In the data rows, zero lies at 7.5, halfway between 7 and 8.
Here are some points:
tensor([ 8.,  7.,  6.,  8., 11.,  5.,  6.,  4., 11., 12., 12.,  3.,  4.,  8.,
         6.,  7.])
tensor([ 7.,  7.,  8., 13.,  8.,  8.,  7.,  5.,  9.,  7.,  7.,  9.,  3.,  5.,
         3., 10.])
tensor([11., 13.,  6.,  8.,  3.,  5.,  5., 11.,  5., 10.,  5., 10., 13., 10.,
         8.,  9.])
tensor([ 7.,  7.,  5.,  8.,  8.,  8.,  4.,  1.,  6., 12., 10.,  5., 12., 10.,
         7.,  7.])
tensor([ 7.,  1.,  6.,  8.,  7.,  5.,  9., 10.,  4., 10.,  7.,  9.,  5.,  5.,
         5.,  6.])
tensor([ 7.,  7.,  7., 15.,  6.,  7.,  7.,  6.,  7.,  7.,  5.,  8.,  5.,  8.,
         5.,  7.])
tensor([ 9., 12.,  8.,  9.,  5.,  9.,  6.,  8.,  4.,  5., 11.,  5.,  4.,  4.,
         7., 10.])
tensor([ 8.,  9.,  7., 11.,  8.,  5.,  5.,  5.,  9.,  5.,  8., 11.,  4.,  6.,
         4.,  5.])
tensor([ 8.,  3.,  6., 11.,  7.,  7., 10.,  9.,  5.,  9.,  7.,  9.,  4.,  6.,
         5.,  6.])
tensor([ 6., 11.,  8., 10.,  7.,  0.,  6.,  5.,  7.,  5.,  4.,  9., 11.,  8.,
         8.,  9.])
tensor([10., 10.,  9.,  8.,  6.,  8.,  6.,  2.,  9.,  3.,  5.,  8.,  4.,  8.,
         4.,  4.])
tensor([ 7., 14.,  6.,  7.,  9., 12.,  9., 11.,  8.,  6.,  7.,  7.,  5.,  7.,
         5.,  6.])
tensor([ 6.,  8.,  8.,  5., 10., 15., 10., 12.,  6.,  9.,  7.,  4.,  5.,  6.,
         5.,  7.])
tensor([ 7.,  8.,  7.,  7.,  6.,  0.,  9., 11.,  5., 10.,  6.,  9., 11.,  8.,
        10.,  7.])
tensor([ 7.,  8.,  7.,  7.,  9., 15.,  7.,  3.,  7.,  8.,  7.,  9., 12.,  9.,
        12.,  9.])
tensor([ 6.,  0.,  8.,  2.,  7.,  9.,  8.,  5., 11.,  6.,  8.,  7., 14., 11.,
        12.,  8.])
tensor([ 6.,  9.,  6., 11.,  7.,  5.,  8.,  8.,  4.,  8.,  6.,  8.,  4.,  7.,
         5.,  4.])
tensor([ 8.,  9.,  8., 11.,  7.,  6.,  6.,  0.,  8.,  9.,  8.,  3.,  6.,  7.,
        10.,  6.])
tensor([ 7., 10.,  7.,  4., 10., 13.,  9., 12.,  6.,  7.,  8.,  5.,  4.,  6.,
         5.,  6.])
tensor([ 8.,  0.,  8.,  3.,  8.,  8.,  9.,  9., 14.,  3.,  5.,  9., 11.,  9.,
        11.,  9.])
tensor([ 6.,  1.,  8.,  5.,  7.,  4., 11.,  7.,  8.,  9.,  7., 11.,  3.,  7.,
        13.,  9.])
tensor([12.,  6., 12.,  4.,  9.,  8.,  8.,  5., 12., 10., 13.,  2.,  5.,  9.,
         5.,  7.])
tensor([ 7., 10.,  7.,  8.,  6.,  1., 11., 11.,  6., 11.,  4.,  7., 11.,  7.,
        11.,  8.])
tensor([ 7.,  9.,  6., 11.,  8.,  6.,  7.,  4.,  7.,  6.,  7., 10.,  5.,  6.,
         4.,  6.])
tensor([ 7.,  2.,  6.,  9.,  8.,  6.,  9.,  9.,  4., 10.,  7.,  8.,  4.,  6.,
         4.,  6.])
tensor([ 9., 10.,  8.,  6.,  9., 14.,  8.,  2., 14.,  6., 10.,  7.,  8.,  9.,
         8.,  7.])
tensor([ 7.,  6.,  6.,  6.,  6.,  0., 10.,  8.,  5.,  9.,  6., 10., 10.,  7.,
         9.,  8.])
tensor([ 7., 11.,  6.,  7.,  8.,  0., 10.,  6.,  6.,  8.,  8., 10.,  5.,  7.,
         8.,  7.])
tensor([10.,  8.,  4., 10.,  4.,  8.,  7., 12.,  5., 12.,  3.,  9., 12., 10.,
         7.,  7.])
tensor([ 6., 13.,  7., 10.,  7.,  2.,  8.,  4.,  8.,  5.,  6., 10.,  8.,  7.,
         7.,  8.])
tensor([ 5.,  9.,  8.,  6.,  9., 15.,  6.,  6.,  5.,  8.,  5.,  8., 12.,  7.,
        13.,  6.])
tensor([ 7.,  9.,  5.,  9.,  8.,  6.,  7.,  3.,  8.,  5.,  7., 11.,  5.,  6.,
         5.,  5.])
Then 10 other points, each followed by its number:
tensor([ 7.,  8.,  7.,  7.,  9., 13.,  7.,  2.,  7.,  7.,  6., 10., 13.,  9.,
        13.,  9.]) 0
tensor([ 8.,  9., 10., 11.,  7.,  0.,  7.,  5.,  9.,  5.,  5.,  9., 10.,  9.,
         6.,  8.]) 1
tensor([ 7., 10.,  7.,  6.,  9., 12.,  9.,  2., 10.,  7., 12.,  3.,  7.,  8.,
         6.,  7.]) 2
tensor([ 8.,  5.,  8.,  6.,  9., 14.,  6.,  6.,  9., 10.,  7., 10., 14., 11.,
        13., 10.]) 3
tensor([ 6., 11.,  8.,  4.,  9., 10.,  8.,  3., 10.,  4., 12.,  2.,  7.,  8.,
         6.,  7.]) 4
tensor([ 6., 13.,  7.,  8.,  9., 10.,  7.,  4., 10.,  5., 13.,  3.,  7.,  7.,
         7.,  8.]) 5
tensor([11., 11., 13.,  8.,  4.,  9.,  8.,  8., 10.,  8.,  3.,  3.,  3.,  5.,
        14.,  6.]) 6
tensor([ 7.,  8.,  9.,  9., 11., 11.,  7.,  2., 10.,  7., 12.,  3.,  8.,  8.,
         5.,  9.]) 7
tensor([ 6.,  8.,  6., 11.,  7.,  5.,  8.,  7.,  5.,  7.,  7.,  9.,  4.,  5.,
         5.,  5.]) 8
tensor([ 7., 10.,  6., 12.,  7.,  6.,  8.,  5.,  8.,  6.,  7., 10.,  4.,  6.,
         4.,  6.]) 9
Which of these numbered points is nearest to each point below, looking only along the 4 directions in which the first points spread most? Its number follows each.
tensor([ 7., 13.,  7.,  7.,  9., 10.,  8.,  4.,  9.,  6., 13.,  4.,  7.,  7.,
         6.,  7.]) > 5
tensor([ 9., 12.,  9.,  9.,  4.,  7.,  4.,  3.,  9.,  5., 14.,  5.,  6.,  5.,
         9.,  9.]) > 5
tensor([ 7.,  1.,  7.,  3.,  9.,  7.,  9., 12.,  9.,  9., 12.,  4., 13.,  9.,
        12.,  7.]) > 3
tensor([ 8., 13.,  6.,  6., 10., 11., 11.,  4.,  9.,  5., 10.,  5.,  7.,  5.,
         8.,  8.]) > 5
tensor([ 7., 12.,  7.,  5.,  9., 10.,  9.,  3., 10.,  5., 12.,  4.,  7.,  6.,
         7.,  6.]) > 4
tensor([ 5.,  7., 14.,  8.,  9., 12.,  4.,  8., 10.,  6., 10.,  0., 10., 10.,
         7.,  8.]) > 2
tensor([ 5.,  7.,  8.,  8., 12., 10.,  4.,  1.,  8.,  6.,  7.,  6.,  5.,  6.,
         5.,  8.]) > 7
tensor([ 7.,  4.,  6., 10.,  7.,  6., 10.,  9.,  3., 10.,  7.,  7.,  3.,  6.,
         6.,  6.]) > 8
tensor([ 7.,  7.,  7.,  2., 10., 15.,  7., 11., 12., 14.,  8., 11.,  9., 10.,
        10.,  9.]) > 3
tensor([10.,  9., 12.,  8.,  4.,  9.,  9.,  9., 10.,  7.,  3.,  3.,  3.,  5.,
        14.,  5.]) > 6
tensor([10.,  5., 11.,  7.,  5.,  6.,  6.,  1., 15.,  8., 13.,  7.,  6.,  6.,
         5.,  8.]) > 7
tensor([ 7., 12.,  8.,  8.,  9., 15.,  7.,  5., 13.,  5.,  5., 10.,  8.,  8.,
         8.,  8.]) > 5
tensor([ 6., 11.,  7.,  9.,  7.,  1.,  8.,  3.,  7.,  5.,  6., 11.,  7.,  8.,
         8.,  8.]) > 1
tensor([ 5.,  7.,  6.,  2.,  8., 12., 10.,  5., 11.,  6., 11.,  8., 11.,  5.,
         8.,  4.]) > 2
tensor([ 8.,  0.,  7., 10.,  6.,  4.,  8., 10.,  6., 12.,  5.,  8.,  7.,  7.,
         5.,  7.]) > 8
tensor([11.,  9., 11.,  7.,  4.,  8.,  5.,  3., 11.,  1.,  4.,  8.,  5., 10.,
         6.,  6.]) > 5
tensor([ 6.,  8., 12.,  7., 10., 12.,  8.,  6., 10.,  3.,  9.,  1., 11.,  7.,
         6.,  8.]) > 2
tensor([ 5.,  8.,  8., 11.,  8., 15.,  6.,  9.,  7.,  9.,  7.,  7.,  9., 11.,
         9., 10.]) > 6
tensor([ 7.,  1.,  5., 10.,  7.,  5.,  9., 11.,  5., 10.,  6.,  8.,  6.,  7.,
         6.,  6.]) > 8
tensor([ 7., 10.,  7., 12.,  8.,  6.,  8.,  5.,  9.,  6.,  8.,  9.,  3.,  6.,
         5.,  6.]) > 9
tensor([12.,  4.,  8., 10.,  7.,  4.,  6., 11.,  3., 11.,  7.,  5.,  6.,  9.,
         6.,  8.]) > 8
tensor([ 7.,  9.,  6., 11.,  8.,  7.,  7.,  4.,  8.,  5.,  7., 10.,  4.,  5.,
         5.,  6.]) > 9
